0: [ 99 140 131 140 128  98  98 137 141 135  99 135 138 133 139  96]
1: [122 117 115 126 121 122 115 110 123 113 111 119 111 120 113 123]
2: [168 109 101 107 107 177 180 106  98 103 179 110  99 104 101 126]
3: [151 164 160 164 150 170  94  97 167 104  96 109 161 162  97 105]
4: [131  92 106  98 109 113 169 162 117 129 100 120 209 102 163 152]
5: [135 218 185 136 134 136  94 171 190 107  96 115 149 148  99  97]
6: [100 146  97 143 134  92 140  95 101 102 163 216 104 140 144  96]
7: [103 189 148 177 146 188 166 100 153 102 151 106  99 102 208  97]
8: [173  99 160 103 167  94  98  98 176 104 180 105  99 106 104 131]
9: [110 122 126 118 119 127 127 114 122 117 118 120 116 118 129 114]
10: [121 111 122 108 110 130 127 109 110 127 124 116 107 111 121 120]
11: [102 188 109 196 197  91  97  96 109 104 176 120 100 141 179  98]
12: [153 144 135 133 113 129 120 108 126 102 127 108 108 117 141  99]
13: [ 98  92  99 168 125 227 204 124 123 213 146 176 162 122 108 144]
14: [112 116 101 142 102 136 147 177  97 117 132 113 130 107 109 109]
15: [106 116 142 106 113  91  98 102 141 154 101 116 144 163 150 172]
16: [106 129 125 113 109 114 127 125 112 129 124 126 122 126 127 107]
17: [154  98 122 104 106 122 182 194 140 155 127 105 160 101 181 125]
18: [102 134 177 105 171  98 105 119 172 180  93 182 107 174 113 187]
19: [120 113 127 170 106 107  97 151 150 102 106 107 150 104 116  99]
20: [151 110 101 103 105 157 159 117  97 102 157 112 104 102 103 122]
21: [159  97 100 175 107 183 117 103 124 104  98 112  99 105 100 177]
22: [101 196 101 153 167  93 129  98  99 104 231 118  98 104 142  99]
23: [102 145 161 190 106 170 168  96 102 105  98 143 154 102 103 187]
24: [135 127  98 104 110 191 173  99 108 104 182 106  99 105 101 103]
25: [129 220 190 137 128 134  94 170 182 111  97 103 142 146 107 106]
26: [ 98 148 166 153 107 116 115 135 100 102  95 107 150 127 171 162]
27: [118  94 189 103 228  96 102  96 149 182  97 212  94 226 101 239]
28: [164  94  97 182 105 192 117 101 125 103  95 111  96 102  98 186]
29: [145  96 132 100 109 133 134  97 149 113 144 106  97 106 101 143]
30: [109  96  95 243 218 102  93 168 175 108 100 111 170 109 103 197]
31: [196  97 132 124 130 208 106  95 128 134  93  99  97 131 102 179]
32: [114 117 117 119 119 118 120 116 120 120 116 123 117 119 121 118]
33: [101  92 114 122 221  98 100 136 244 157 142  98 115 210 176 105]
34: [ 90 175 166 127 177 109 110 206 160 174 103 156 124 215 197  95]
35: [112 116 125 119 118 120 117 116 118 116 116 115 117 120 121 116]
36: [208 109 102 105 138 100  92 102  98 110  98 127 151 128 111 234]
37: [103 141 138 135 149 152 145  99 138 104 151 105  99 103 154  96]
38: [ 99 128 128 130 151 134 129 103 146 110 135 108 101 119 144  99]
39: [143  97  99 104 133  92 101 185 141 145 180 121 105 180 153 110]
40: [132 234 196 141 131 140  94 180 187 105  97 102 142 144 100  97]
41: [212  94 107 140 191 134 101 102 225 106  98 104 140 103 101 202]
42: [108 113 141 141 142 149 117 100 140 111 118 103  98 119 119 116]
43: [107 225 124 212 186  99 100 120 255  93 103 168 211 213 101  88]
44: [101 140 101 209 198  97  95 138 139 100  97 103 144 138 100 148]
45: [124 114 113 123 120 125 123 111 121 116 119 120 110 118 113 131]
46: [102 149 143 139 158 164 148  98 145 102 159 104 100 105 165  97]
47: [130 127 153 105 110 135 132 124 106 102 127 103  98 102 148 193]
48: [101 133 182 135 132 101  99 129  98 102  96 102 130 135 184 178]
49: [107 135 111 141 103 127 129 137 113 119 103 125 129 121 140 104]
50: [115 117 118 114 119 115 118 120 121 123 122 118 115 125 122 108]
51: [102 125 167 102 158  91  93  97 163 164  95 165 105 163 119 158]
52: [ 99  89 170  98 229  92  94  93 168 121 101 208 106 152 120 255]
53: [134 101 103 149 146 147 102  98 141 107 101 103 101 103 104 147]
54: [108 124 147 101 136  92  98 107 144 139  97 140 109 143 125 139]
55: [ 99 178 163 172 144  95  96 167 170 155 103 158 162 162 171  97]
56: [164 157 101  99 108 134 117 184 105 108 152 156 103 119 103  98]
57: [101  96  95 255 231 101  92 173 182 106 100 108 175 107 103 201]
58: [ 99  94  98  97 107  88 153 150  96 149 147 150  99 104 153 146]
59: [146 119 119 112 104 115 114 113 115 122 119 110 120 132 123  96]
60: [104 174 116 157 152 100  96 171 104 104  97 115 164 173 117 124]
61: [125 147 106 110 106 133 134 144 104 109 129 145 101 107 106  94]
62: [ 97 146 150 101 176  91  98 199  92 104 101 129  89 225 192 100]
63: [162  98 100 102 106  87  96 171 124 181  93 167 166 157  98 168]
64: [130 131  98 100 107 191 184  99  98 104 193 106  98 104 101  97]
65: [ 98 177 106 172 161  99  91 167 113 110 100 120 172 171 114 114]
66: [105 165  99 122 121  96 110 114  97 107 168 167 106 139 116  96]
67: [105 120 122 125 121 112 114 113 121 129 108 120 123 125 126 116]
68: [106 179 126 168 180  95  86 169 116  98  97 106 175 167 107 117]
69: [133 149 167 119 159 127  96 100 166 105  95 109 137 160 101 108]
70: [156 101 122 105 106 119 176 183 135 150 126 105 156 105 177 122]
71: [133  99 101 102 127  95  97 142 127 138 146 116 108 150 131  99]
72: [144  94 150 109 111 153 154 103 107 151 152 113 104 105 148 144]
73: [129 105 103 103 129  93  94 140 131 136 142 109 103 144 136 101]
74: [118 119 122 121 122 125 121 114 121 120 111 119 116 122 114 124]
75: [103 200 113 109 116  99 122 118 111 101 203 191 120 152 122 101]
76: [101 214 163 103 112  81 192 208  97 173 127 164 189 172 192  94]
77: [100 117 104 116 119 183 204 127  99 186  95 203 124 198 133 103]
78: [100 159 179 157 104  93  97 152 183 105  97 104 156 103 155 100]
79: [103 105 157 147 152  91 100 111 158 155 100 110 154 165 158 131]
80: [212  94 102 103 151 125 165  96  96 103 167 105 101 102 102 191]
81: [125 102 131 100 103 138 173 169 128 131  95 109 172 109 174 132]
82: [ 98 177 105 185 159 110 100 174 116 117  91 119 186 167 116 113]
83: [114 120 128 131 127 116 116 111 129 122 113 119 128 130 123 116]
84: [111 128 130 130 143 134 130 100 139 115 134 108 100 118 135 101]
85: [135  97 101 173 171 146  97  99 145 101  97 103 104 105 104 159]
86: [134  99 103 101 134  91  96 155 137 146 156 106  97 153 141  97]
87: [136 105 108 110 132 102  96 148 142 138 155 105 105 160 134 101]
88: [111 165 114 150 146  99  96 172 106 113  97 121 165 171 115 129]
89: [135  98 100 101 130  96  97 139 128 133 153 108 100 146 136  94]
90: [102  98 102 152 130 157 150 128 156 151 151 129 151 103 103 135]
91: [170  92 101 100 107 181 168 100 163 170 174 164  99 107  98  98]
92: [112 196 198 110 173 105 102 178 110 111 102 182  97 188 196 108]
93: [151  95 101 152 108 162 133 134 104 106 133 106 161 101 100  99]
94: [132 100 133 102 107 136 177 172 140 130 104 105 174 100 168 138]
95: [121 110 126  98 109 128 156 147 129 127 109 108 157 107 148 123]
96: [101 113  99 165 130 100 136 146  97 131 180 166 171 102 103 131]
97: [117 209 126 179 229  80  95 254 168  97  84 121 207 255 175  90]
98: [120  96 143  98 184 101  93 111 197 192 108 131  98 229 148 112]
99: [131  98 105  98 106  93 164 102  99 157 160 111 102 106 163  99]
100: [104 181 145 172 144 180 159 101 150 105 146 107 102 105 198  99]
101: [151  93 103  90  94 104  94 158  93 163  97 163 162 136  94 144]
102: [100 118 117 118 104  92 146 212 136 190 149 163 237 103 110  98]
103: [120 120 151 104 142  96  94  97 149 142 106 139 108 142 116 153]
104: [116 115 101 137 102 131 142 173  98 121 127 117 132 111 108 113]
105: [117 118 118 119 152 121  98 106 118 100  97 115 101 116 115 150]
106: [169 119 118 108 112  96 128 111 102 115 118 107 120 144 145  99]
107: [105 123 120 123 124 126 125 109 120 112 123 117 113 120 126 110]
108: [102  98 112 234 180 208 105  98 222 230 108 111 129 109 102 201]
109: [105 196 219 121 109 125 164 100 102 107 178 106 100 123 238 102]
110: [106 121 100 162 171 159  94  98 168 105  99 105  98 106 121 172]
111: [103 135 134 109 113 110 131 125 108 125 124 129 131 135 129 101]
112: [197 100 103 105 110 174 185 150  98 103 167 108 135 104 104 107]
113: [169 110 111 102 107 144 149 139 103 102 189 104 108 103 113 100]
114: [100 142  99 123 122 100 114 110 100  99 137 141 108 125 117 100]
115: [106 129 124 168 108 119 121 125 100 158  93 210 250 119 103 174]
116: [108 133 142 103 115  94  99 181 170 102 128 111 119 121 169 102]
117: [ 99 143 102 201 200  91  95  98  98 104 125 142  98 113 101  96]
118: [106 157 152 103 106  96 194 184  94 154 185 148 185 160 149  95]
119: [153 119 120 104 104 121  95 141 119 140 108 124 129 124 106 126]
120: [101 176 172 203 109 210 155 100 111 104  98 128 168 104  99 159]
121: [129 225 189 142 132 135  94 176 183 110  97 107 143 144 107  97]
122: [101 193 100 145 130  94  98  97  97 103 183 193 100 140 107  96]
123: [100 121 153 149 155 116 106  99 153 116 113 104 118 126 160 106]
124: [139  91 105 153 150 155  91 100 147 101  98 106 101 102 101 152]
125: [111 119 119 124 117 126 125 118 116 112 123 116 116 116 119 113]
126: [178 182 179 101 106 177  99 133 181 138 130 110 106 106 100 105]
127: [103 102 101 177 131 152 167 134 149 145 193 163 171 105 108 111]

[160 140 139 127 106 132 124 100 128 101 132 107  98 109 145  97] 12
[103 147 149 174 106 180 175  95 104 100  98 151 145 106 103 180] 23
[102 206 223 101 136 134 155 137  96 102  97 116  98 103 251 148] 109
[222  94 107 122 192 133 111  97 205 111 107 107 131 103 102 206] 41
[106  94 101 181 131 153 169 136 148 142 196 160 176 102 103 111] 127
[103 173 102 192 101 148 118 162 118 125  95 123 167 110 168 102] 49
[142  93 106  99 108 111 165 162 115 128 101 128 198 104 156 156] 4
[162  91  95 104 147 146 149 100  99 121 173 104  99 121 100 235] 80
[105 100 152 178 172  96  93 104 159 141  96 102 170 174 155 141] 79
[103 145 163 193 106 170 168  95 103 105  98 143 155 102 103 189] 23
[102 149 164 142 106  95 103 145 163 104  98 103 151 102 153 102] 78
[138  96 138 100 109 149 149  98  97 144 149 104  98 102 140 133] 72
[105  96 101 150 131 153 147 138 158 155 160 129 149 112 108 131] 90
[ 99 213 102 110 106 100 125 120 100 100 203 202 122 158 124  98] 75
[144 116 102 103 105 153 156 115  99 104 151 114 100 105 108 123] 20
[111  91  92 113 101 105 176 211  92 236 173 195 238 128  96 124] 102
[122 111 126 101 107 123 148 144 126 121 105 111 147 105 151 124] 95
[150 101 102 104 110 157 163 106 155 163 157 155 102 111 107  97] 91
[143  96 103 109 106 161 163 103 153 160 158 143 108 104 100 101] 91
[155  94  97 105 113 165 163 100 155 157 157 149  96 105 103 107] 91
[140  95 138 103 110 151 151  99 100 149 148 103  97 106 137 135] 72
[100 196 190 103 129 135 200  98 114 103 216 107  98 110 213  98] 109
[155  93  99 156 106 166 135 137 101 103 136 104 168  98  98  96] 93
[110 113 143 105 122  92  97 102 139 154 110 118 138 174 153 175] 15
[190 100 131 123 127 197 107  96 127 132  96 100  99 130 104 169] 31
[111 196 197 103 171 101 107 178 101 114 109 185  97 190 196 107] 92
[ 99  96 101 155 130 161 154 131 159 156 156 132 156 102 102 136] 90
[157  95 100 104 104 168 171  98 150 170 169 159 101 104 106 108] 91
[148  97 103 103 106 159 161  99 153 160 156 147 102 104 100  96] 91
[152 159 159 107 108 158  97 124 157 132 128 106 103 109 102  98] 126
[203  94 111 102 153 121 157  96 105 103 165 105 101 102 102 188] 80
[165 163  97  97 108 136 118 196 103 106 157 162 101 118 101  99] 56
[156  94  96  98 106 166 172 100 156 164 165 155  97 105 102  99] 91
[103 153 148 178 105 185 183  99 100 106  96 150 147 106 103 186] 23
[216  97 203 101 113 220 121 101 127 219 129 105 102 115 107 201] 31
[113  98 170 103 138  94  98 113  99 105 182 109 102 107 141 234] 47
[100 138 101 195 191  99 103 109 108 113 135 143 105 112 102  96] 117
[164  95 157 101 168  92 105  99 174 105 183 112 101 108 107 136] 8
[120  93 146  96 194  99  90 111 207 201 107 133  96 243 152 113] 98
[102 207 231 120 107 124 171  99  99 104 187 105  99 123 254  99] 109
[108 235 121 222 190  92  94 122 255  92  96 176 225 227  94  87] 43
[ 98 141 145  97 105  97 148 180 105 173 137 171 169 164 137  96] 118
[179 186 178 100 105 187 113 130 182 131 144 107  98 102 100  97] 126
[181 193 188 101 105 188  99 131 193 135 134 104  98 102  99  97] 126
[172  95 161  98 106 180 183 100 100 178 183 104  98 104 153 156] 72
[105 155 146 106 110  98 183 179 106 147 175 150 177 156 144  96] 118
[100 152 165 148 111  91  96 145 166 106  96 106 150 108 152  96] 78
[101 174 172 198 110 199 149 100 119 104 101 125 161 104 107 152] 120
[107 184 100 154 167 101 125  98 106 103 215 116  99 104 137 108] 22
[227  98 217 101 111 236 124  94 125 229 125 105 102 109 103 214] 31
[101 139 108 196 192  96  95 134 141 106  96 109 140 140 102 149] 44
[101 188 104 151 161  97 129  98 101 104 216 119 101 104 138 103] 22
[226  94 108 125 198 131 102  98 219 106  98 104 135 103 102 208] 41
[111  95 178 102 142  93  96 110  98 101 192 105  99 104 146 247] 47
[164  95 100 105 104 177 177  98 153 162 175 151 102 103 100  97] 91
[105  97 155 151 148  91  99  96 158 151  99 103 159 158 152 136] 79
[ 96 120 105 119 120 195 209 130  99 190  87 216 127 210 128 104] 77
[102 181 114 193 191 105 108  96 111 104 171 118 100 136 175 104] 11
[100 153 166 148 106  92  97 145 171 102  97 103 150 102 151  96] 78
[210  95 101  97 110 177 189 156  99 103 177 107 133 103 100 103] 112
[154  93  97 148 105 160 135 138  99 116 132 116 165 107 100 102] 93
[102 203 223 119 107 121 171 107  99 111 185 112 108 128 244  99] 109
[165  98 160 104 168  96 100  99 176 104 181 108 100 104 103 135] 8
